One turn moves each row of this set onto another row. After a few examples, where does it send each row asked below?
rez: [ 13  -2  -7   0 -10 -13   4   1   6   8   2   0  -6  10  -8  13  -5  10
 -12   1  -2 -18   2   5   2  -4   4  -6   7  13  16   5  -1]
metom: [ 16   0  -9   6 -11 -11   4  15   3  14   5  -3   2   6   2   0  -9  19
  -7   6 -10  -8  -3  10   7  -7 -13  -1  -3   2  12   5   1]
Guz: [  5  -4   5  -8   7  14  -3  10  -3 -11  10   6   5 -27   9   1   8  15
  -3   1  -5   5  10  11  -9  10 -13  -3  15  19  -2   9   9]
Tal: [  4   0  10   4  10  15   3  10  -8 -15   8   8  -4 -27  10 -17   4  16
  -7  -2  -3   3  -2   3   0   0 -15  -9   1  18  -3  -5  14]
boke: [ 14  -6 -19  -4  13   4   9  12  -4   1  -1   2   6  -9   7  10  10 -16
   1 -11 -14  13  18  14   3  14  -6  -3  10   5   5  14  -2]
zazi: [ -5   0   8  -1  14  -2  14   6 -18  -3   6  12  -4 -13   8  11  -1 -14
 -15  -1  12  16 -10   0   4  10 -10  -7   3  15   2 -16   0]
keguv: [  7  12   3   1   9  -6  15   4 -12   3   7   5   5   1   8   0  -2 -15
 -14   2  16  15  -8  -3   5  11 -14   0  -8  19  11 -15  -4]
Tonom: [ 19   4  -4   3 -12 -11   1  10   4  13   1   0  -3   8   2   1  -9  19
  -4   6 -11 -15   0  13   6  -4  -9  -1   5  10  15   2  -4]
piva: [  2  -4  12  -5  13   9   1   1 -10 -19  -1  15  -5 -30   7   9   8   5
  -2  -6   0  15  -5   7   7  -2 -18 -13   4  13  -3   0   2]
Mufa: [  6  -7  14 -10  17   2  -5   4  -4 -12  10  13   3 -22  -4   1   8  18
  -9   1  -1   7  -9   8   3  -9 -16 -17   6  17  -2   0   5]
tovag: [ 17   5 -11   0 -27  -7   6  -1   6  -1  -1   1   2  -1   1   4  -1  14
  -4   6  -1  -9   6   5   4  -5 -11  -5 -10  16  16   8   7]
bez: [ 10  -4  -2  -6  14  -2   8  12 -14  -4 -10  12  -5 -13  12   9   6 -17
   1 -12  -6  21   5   8  20   6 -16  -9   2  -5   2  -3  -3]
nugub: [ 18  -3  -6 -14   9  -1   4   5  -4 -10  -6   8   0  -2   3  10   3 -14
   0 -17  -6  11  18   6  23   5 -16 -16   4  -5   6   5   2]
koveg: [ 13   6  -4  -3 -21  -6  -1  -5   6   3  -7   0   0   3  -2   4  -5  15
  -3   6  -3 -17   6   5   3  -4  -8  -4  -6  16  18   2   4]
ruv: [ -6   1  -4  -4  11   2  12   4  -8   8   4  -1  12 -10  11   0   6 -13
 -12   4   5   8   2  -4 -15  16  -3   7   2  17  11  -9   8]
dezi: [ -1  -1  -7   6   9   2  21   0 -14  -1   3   2   2  -6   8  -7   4 -25
 -13  -2   3   4   2  -7  -2   8   1  -9 -10  15  10 -14  12]
logi: [ 21  -9 -13   3  13   1  10  17  -8 -10   3   9 -11 -11   5  -5  12 -14
  -2 -13 -14   8  12  11  16   3  -3 -16   8   4  -1  11   4]
lali: [  9  -4 -13   1 -14 -13   5   7   9   4   8   1  -9   8  -8  11  -3  12
 -17   1   2 -13   3   0   3  -8   2  -6   6   7  12   8   6]

tovag turns into metom
dezi turns into Tal
Guz turns into boke
Where do these go?
Tonom turns into rez
bez turns into zazi
nugub turns into keguv

One turn moves each row of this set onto another row. After a few examples, where does it send each row asked below?
madu: [-20 -11   6  16 -15  -3   0   3   1 -10 -15  10  -6 -14  13 -10 -14  -3
  10   1  -9   3  16   0  -3]
Ked: [-20 -26  -5  21  -8 -13 -17  -8  11   8 -16   1   5 -20   1  -7   3  -3
  11  -2  10  -5  19   5  -4]
tomoz: [ -3 -11 -19  14 -19   1 -15  21   8  14  -5 -23   1 -23  -3 -12  19   7
   8   8  -5 -13  16  -8  10]
nat: [-19 -28 -16  -2 -21  11  -3  -4  12  -9 -13  -8   6 -16  -6   6  -1 -10
  -3  -2  -9   9  14  -2   3]
padel: [-25 -15   1  21 -19  -6  -3   1   6  -8 -19   3  -9  -9  10  -7 -13  -3
  12   6 -10   1  14   6  -4]
kalos: [ -3 -30   3  13  -3  12 -10   5  -9 -10 -11   8   0 -24   6   1  -7   7
   2   0   2 -13  12  -5  -7]
Tig: [-15 -18 -19  -6 -17  11  -3  -6  14 -14 -16   1   0 -23  -2   1  -2 -13
  -5  -7  -6   8  16  -3   7]
zuku: [-19 -22 -15  -7 -18  11  -4  -4  14 -12 -14  -5   4 -18  -4   4   1 -13
  -1  -5  -5  10  15  -3   6]
Bovo: [ -8   1 -27  10 -17   7 -23  10  14   5  -9 -21  -9 -19   0 -18  10   9
   9   6 -13  -4  16  -7   4]
zedel: [-21 -13   2  20 -17  -8   0   0   4  -6 -16   7  -6 -13  11 -10 -14  -3
   8   4 -10   2  17   4  -3]
boro: [  5  -9 -23  16 -16   9 -12  20   1   6  -7 -14  -8 -30  -1 -12  11  10
  -1  10  -9 -19  12 -11  11]
Zer: [-11 -26  -7  11  -8  11 -15   0  -1 -17 -24   2 -14 -21   5   3  -6   1
   7   5   5 -22   4   2  -6]
Rese: [  2 -14 -21  19 -17   5 -12  22   3  13  -3 -17   1 -27  -3 -12  13  11
   2  10  -9 -14  15 -11   9]
damod: [ -3  -6 -21  10 -17   3 -16  20   8   9  -8 -21  -7 -24  -1 -14  22   4
  10   7   0 -18  13  -7  12]
sada: [-20 -23 -12  17 -11  -6 -20  -8  12  -5 -27  -2 -11 -17   1  -2   1  -6
  11   3  11 -17   8   7  -4]
rore: [ -5   0 -28   9 -17  13 -22  14   9  -1 -10 -19 -12 -20   1 -15   5  10
   7   9 -16  -7  13  -8   4]
kul: [  2 -11  -9   4  -7  -8 -12   0   0  13 -16 -10   0 -23  10   3   9  -7
  -6  26  -3 -26  15  -2   9]
Dodid: [ -9  -8   0  13 -18  -8  -4   5   9   8 -28  10   3 -30 -20  -1  -2 -11
   0  -2  -7  -6  -4   0   2]
zil: [  2  -4 -24  10 -15   7 -14  18   5   2 -12 -16 -12 -29   0 -14  17   6
   5   8  -3 -21  11 -10  13]
vufa: [ -9 -30   3  19  -3  -3 -10   0  -2   5  -7   7  11 -24   5  -5  -3   1
   4  -4   4  -2  21  -3  -6]
pokeb: [-13 -22 -22   0 -18  11  -1  -7  12 -13 -17   2   0 -23  -5   2  -6  -9
 -11  -2 -11   5  16  -2   6]
Vatu: [  0 -13  -6   1  -7  -5 -12   4  -3  12 -13 -14   6 -20  11   6  11  -5
  -4  26  -1 -23  14  -3   7]
zov: [  2  -9  -7   0  -7  -8 -11   1  -1  12 -16 -11   2 -23  10   2  12  -9
  -5  23   0 -24  14  -2   9]
munus: [ -7   0 -24  10 -16   6 -21  12  11   9  -4 -20  -2 -19   1 -19   9  10
   9   5 -14   1  19  -9   4]
bapu: [  1 -15  -9   2  -8  -5 -11   2  -2  12 -14 -13   3 -20  10   6   9  -4
  -7  27  -4 -25  12  -3   7]
lupav: [-21 -11   6  13 -16   1  -1   6   0 -15 -15   6  -9 -12  13  -7 -12  -2
  14   3  -7  -1  11   1  -3]
sibo: [ -3  -4 -22  11 -14  10 -19  15   5   7  -2 -18  -2 -21   2 -17   5  13
   5   6 -17   1  18 -12   2]
futu: [ -7  -7   7   8 -14  -4  -3   9   5   6 -23  11   7 -30 -17   0   0 -11
   3  -5  -5  -3  -3  -4   3]
dod: [ -1  -3 -24   9 -14  16 -19  16   4   0  -5 -17  -7 -22   2 -16   4  13
   5   8 -18  -5  14 -11   2]
fozud: [-12 -15   4  10 -21   3  -5  13   4   2 -25   3   3 -24 -18   8  -1  -8
   5   3  -7  -9 -12  -2  -2]
tes: [-25 -14   3  16 -18  -2  -2   5   2 -13 -19   2 -10  -8  11  -6 -12  -3
  14   6  -8  -2  10   4  -4]
dini: [  1 -10  -6  -1  -7  -7 -12   3  -1  12 -14 -12   4 -21  10   4  13  -6
  -3  24   1 -23  15  -4   9]
tabas: [ -8 -11   9   5 -17   3  -3  12   2   2 -23   6   7 -26 -16   5   2  -9
   6  -2  -6  -5  -8  -5   1]
nas: [-11 -13  -1  15 -22  -4  -6   7   9   6 -29   5   1 -26 -20   5  -3 -10
   1   4 -10  -9  -9   2  -1]
fugat: [-15 -28 -20   3 -21  11  -2  -4  12 -10 -15  -4   4 -20  -6   5  -7  -8
  -8   0 -14   8  15  -1   3]

fugat turns into pokeb
madu turns into lupav
Where do these go?
sada turns into Ked
sibo turns into dod
fozud turns into nas
zil turns into damod

One turn moves each row of this set onto another row. After a few examples, where does it send each row asked below?
tegek: [ -4  11   8  14   8  -2  -5   7  -7 -13  -2 -11  14 -15  -6  -1  11   3
  -3  -4  17   5   2 -12   1  -4   3 -13]
torig: [ -5   2  -6   0  -2  -3   2  -1  -6  -2   5 -15   3  12   0  -3  -4  -5
  -2  -4  15  20   3  -8   1   6  20  13]
zepoz: [-10   1  11  -4   3   3   8   0  10 -13   4  -6  -5   5   4  -5   6  -3
  11   9   2   3  -3  25 -12 -11   0   7]
nipam: [  5  -6  -2   1  -5   0   1  -5 -14  13 -14   4  -2 -14   3  12   4  14
   7  -4   2  11  -8  17   8  -9  -6   5]
Pip: [ -9 -11  10  -1   6   4  15   2   4  -6  -4  -6 -11  -8   0   7  11   3
  -5  17   1  14 -11  14 -11 -11   1   5]
kip: [  6   7  14   1   3  -5   5  -8  -9  -1   2  14   0  -5  -1  -8 -11 -22
   8  -7   1   5   0   2  -8   4  10   7]
Musob: [  1  -5  -1   6  10   6   5  -7  -6   1   7   0 -10  -4   2   5 -15   5
   6  11  -2   1  14 -16   0  10   8 -10]
sirom: [ -9  11 -10   8   8   0   7  -9  -8   6  -2   1   8   4   6  -5   3   8
   9   6  19   8   0 -13   0   8  19  -2]
fase: [  0   0   8  13  14   2   2   6   4   4   4  15  10  13 -20  -7   9   4
  10   8   2  -7   8   5  -1   1  -5   1]
tolo: [  3  -3  -3   0  -5 -12   3  -6 -12   5   0   9  19   2 -12  10  -6   4
  -7   4  -9 -16   9  -2  -8  -7   5   3]
bodug: [  3  -7  -3   4   1  -3   5  -2 -11   8   8  -5 -11  11  -8 -12 -18  -4
   7   7   0   7   9   5   1   8  -1   1]
lalen: [  4 -12  -3   3  -1   3   8   2 -16   6 -15 -24  -1  -9  -2  11  12   6
  -8  -5   9  -3  -1  13  -4  -5   8  -6]
gid: [ 13   9  17  -3   4   6   2  -1 -21   7   4   4  19  -5  -2  -2   2  14
  11  -5   5  -8  -8 -11  -4   0 -13  -1]
nugid: [-14 -11 -10  -1  17   9  -9   3  -1   5  -3  -1   7   2  -5  -1  -5  13
 -16  -6   1   5   6  -7   1  -9   1  -6]
vove: [ -1  -1  10  -7  -9  -3   0   5  12   0  13   3 -11  -6  -3  -3   6  -4
   4  -7  15   7  -8  19  -6  -1   0  13]
benu: [  3 -12  16  -8   3   5   4  -4 -17   1  -6 -12   3 -20  13  12   4  10
  -8  -2   3  11 -16  -2  -6  -8   6   0]
vide: [  0 -13  11  -7   5   8   8  -6 -13  -1  -8 -14   0 -16  12  10   6   6
 -13   4   1  13 -17  -2  -7 -10   2   1]
des: [  6 -11   2  -8   0  13  13   4   3   0  -5  -5  -6  -3  -3  21   9  -1
  -4   1  -4   4 -12  14 -13   0   6  17]
kabat: [ 11  -7  11   4 -14  -4   6   6  -5  -1  -4  -9 -10  -3  -2  15  12   9
  13  -1  -1   7 -11  15  -5  -8  -6  15]
nipu: [ -1  11  16   1   8   1  -4  10   9 -14   6  21  13   2  -5  11  -3   5
   1   1   6   2   1 -10  -5   3   4   7]
bib: [  4  -7  -6  11  -6  -3  -2   1   5   8  14   2  21   4 -17  -6   6   3
  -9  -3  -2  -6  -2  -4  -6  -7  11  11]
reb: [ -6 -11   8   2   8   7  -4  13   9 -11   7 -13   7  13  -3  -4  -3  12
  -9  -2   2  -5   2 -17 -10  -9  -4  -3]
zik: [ -7  -2   6   3  -5   2  11   4   2  -5  -6  -4 -10 -12  -3   1   7   4
   6   1  19   7 -25  16  -3  -6  -5  11]
vam: [ -4  13  15   6   5   2  -2  10   7 -19   6  15  19  -7  -2   8   1   2
   2  -2  12   2  -2 -12  -4  -2   3   2]
biko: [ -6  -1   7  -1  -1  -4  17  -4 -13  -8 -20  -1  -3 -16   5  14  -2   3
   2   5  14  -2 -12   9  -3  -7  -8  -5]
levos: [  4   5  22  -8  14   0   3  -4  -7 -13 -10 -14  -1  15   4  -9  -3  -3
  13  -6   6  11   4  -4  -9   3   6   1]
suf: [  6   0  10   5   3  -6 -11 -14 -10   5 -14  -8   4  12   5 -15   4  10
  16  -6   9  -4   2  -7 -14  -3  11  -3]
direg: [  0  -3   5   4   7  -8  -3 -13 -13   1  -7 -22   8  13   9 -12   7   2
  19  -6   4  -2  -4  -8  -2  -2   9   1]
mamol: [ -5  -5   9  -2   2  -4  18  -2 -19  -3 -19   0  -2 -16   3  17  -4   4
   3   5   9  -8  -7  10  -2  -3  -4  -8]
Bopu: [-14 -15  -5  -3  15  11  -9   7   5   1   3  -5  10   0  -5  -4  -2  14
 -15  -3   6   2   4  -9   0 -11  -3  -4]
nepa: [  0   0  14   3   1   4   0  15   7 -14  13 -11   4  14   0  -2  -3  11
  -4  -4   5 -10   3 -16 -12  -7  -2   3]
rubed: [ -2  10  11  10   6  -5  -2  10  -1 -18   1  -8  16 -16  -5   2  11   7
   2  -4  17   1   2 -13   3  -4  -1  -9]
mati: [  4 -13  12  -4  -3  -9   5  10   3  -3  11 -11 -12   5 -10   9  12  -1
  11   4   0   5  -6   7  -2  12  -3  13]
gugog: [  8   3  12   8   9   3   4   6   0   6   5  15  13   9 -15  -7   7  12
  15   5   2  -8   6   4  -2   1 -13  -2]
poge: [ 10  -8   6   4  -1   3 -10 -13  -5   4  -1   4  -3  -7   3   2 -11 -10
   5 -15   3 -10   6 -15 -13   1  12   2]
pap: [  5  -3   4  -5   8   0  -1  -6  -3   4   7   7 -11  -6   6   4 -14  -3
   3  10   5   2  21  -2  -1  10   2 -12]
buzak: [ -5  -2  -9   2   9  -8   5 -11  -7  11   3  -3   4  -1  -2  -4   5   0
   7   9  19  11   0  -8  11  17  13  -1]
fefo: [ 10 -13  -7   3  -2   3   9   0 -13   8 -15 -21  -3  -8  -4  14  14   2
 -10  -4   2   0  -3  13  -4  -1   4  -1]
sivud: [  4  -8  -6   2  -3  -9   1   0  -5   6   2   8  22   1 -12   7   1   2
  -9   6  -8 -16   9   2 -10  -8   6   3]
rim: [  8   2   6  -5   0   3  -7 -13  -5  -5  -1  -3   3  -4  17   1 -12 -12
   7 -15  -1 -10   4  -4 -14  -3  12   2]
Relob: [ 13   7  13  -4   7   5   3   5 -14   6   4  10  22  -3  -1  -1   6  14
  15  -4  -1 -11  -5  -5  -2   0 -13   1]
lapob: [  2  -3  -1  16  -1   3  -5   2   6   3  17  -5  16   5 -15 -15   6   4
  -4  -3   2  -4  -5  -5  -4  -9  10  13]
logor: [ -1 -10  -4   1  -1   1   1  -6 -17  14 -10   3   3 -16   2  11   1  15
   5  -3   1  13  -7  17   9 -10   2   3]
vug: [ -9  -6   5  -6   5   7  12   3   4  -9   9  -7   5   7   2  11  10 -10
  10   5  -4   8 -15   7  -6   3   8  22]

benu turns into lalen
sirom turns into Musob
Bopu turns into sivud
Where do these go?
vug turns into mati
pap turns into rim
fase turns into nipu
kabat turns into zik
bib turns into gugog
nipam turns into biko
bodug turns into kip
nugid turns into tolo

One turn moves each row of this set onto another row. After a few examples, where does it send each row asked below?
Lezap: [ -5 -15   3   6  -3 -20  29   0 -10 -19  19  -4  -2 -14  12   3   7 -11
  -6]
depur: [ -8  -6   3 -11 -12 -18  10   9  -5  -9   6  -9 -20   8   2 -19  -5   2
 -10]
tuzi: [ -8  -7  17  -2  10  -4  17  10   6  -1  -7  -2 -20  -6   7   0   4  -7
  10]
fedid: [  6 -10   8 -11   9  -4   5   3   4  -7   7  -1 -10 -12  -6 -13  17  -1
   6]
suti: [ -1  16  -1 -15  -8 -27  12  -6   1  -2 -11  12  -9  -2  10 -17   3  -8
  -4]
pof: [  7  -7   0   2  -8 -10  22   7   6 -12   5   5  -6   3   1 -14  -7 -18
  10]
gamo: [  5  -1   1  -3   0 -30   8   7  11   6  -8  -1  -5   1  18  -1  14 -14
 -11]
mog: [ -1   5   5   4  13 -11  21   3  -3  -9 -13   8   3 -23  12  -3   7  -6
   0]
bav: [ -4  -2   4   2  -5 -22  13 -19  17 -20   1  -1  -2  10  12  -7   9 -14
  -7]
dezaf: [  5   8   7   3  -2 -15  15   3   1   2  -4  -3  -2  -4   8   3  14  -7
 -30]
dad: [ -1  -2  -3   8  -9 -25  20   7   5 -11   6 -17 -14  -2  16 -10  -7  -9
  -3]
vabu: [-10  -9   1 -11  -8 -16  18 -20   4   8   4   4  -3 -23  10  -2   6 -17
  -4]
tav: [ 15  -2   5 -16  -4 -12   9   0  -7  -3  13   1   3 -14  13   9   1   2
 -11]
ruk: [-20   2   8   8  -4 -13  25   6   3   6   6   1   6  10   9 -11   7  -5
 -10]
sumub: [ -6  18  -4 -13  -6 -29  17  -8  13 -19   3   2  -9  -6  10   3  13  -1
  -6]
puz: [ -6  -1  16 -15  -4 -20  30   8   5 -27   0   4  -3   8   9   3  11   5
 -10]
Rizo: [-10  -2  13  -9  -1 -12  15   2  -2  -4  15  11   9   1  10   1  -4   9
  10]
zosa: [-16 -13  15  -8  -1  -9  18  -1   6  -7   2  -3 -14 -10 -12  10  -5  -2
  -7]
fabe: [ -6  -9  21  -5  -4 -27  16  -2   1 -20 -13   5  -7 -13  -6  -4  -4  -5
  -1]
fedez: [ -5 -23   4 -15  -2 -16  21  -4 -12  -2   1  -1  -6 -17   9 -17   2 -20
 -10]
ritam: [-14   2   5 -18   1 -15  14  -5  -2 -18 -17  17  -7  -8  -1  -9  10  -7
 -11]
Tas: [ -1   9  12 -13  -2 -21  24 -22  -9 -10   6   7  -6  -1  13  -7  20  -5
 -10]
Nukib: [  1 -10  15 -19  -5  -4  39  -7   3   4  -2  -3   3 -14   8  -3   4  -1
  -6]
Luz: [-13  -5  -2  -6   3 -19  17  19   5   1   5   5  -8  18   9  -5   8 -11
  -4]
segag: [ -4  -8   1 -15  -3  -9  21   7   0  -5  -4  -3   2  -4  28 -23  16   4
 -10]
tefe: [ -7  -9  16   9  -3  -1  14  -5  -4 -10  -4  -8  -8  -9   4  -8   2  13
  -1]
buto: [-16 -11  -5  -7   2 -13   8   9   6  -8  16   6  -3  -1   3  11   7   3
   5]
vovug: [  4  -7  -8  -8  -3 -23   9   3  14   0   4  -1   4 -19  11  14   4  -3
  -3]
duves: [-13 -16  -5 -11 -22 -21  19  -2  -3 -18   4  -3  -2  -8   7 -21   2  -3
 -13]
miri: [ -2  10  -7   1  -6 -14  30  -1 -13 -16   4  -2  -5   2   4 -14  -8  -1
 -12]
reve: [-11  -6  -5 -27  -1  -4  26  -1   8   2  12   0  -8 -13  14  -3  17  -7
  -1]
Puti: [  0  -4  -6 -23   6 -12  23  -8  20  -8   3  -8   4  -7  -1  -8   9  -7
 -17]

Nukib turns into Tas
segag turns into puz
Where do these go?
ritam turns into duves
reve turns into sumub
suti turns into depur
bav turns into pof
buto turns into vovug
dezaf turns into ruk

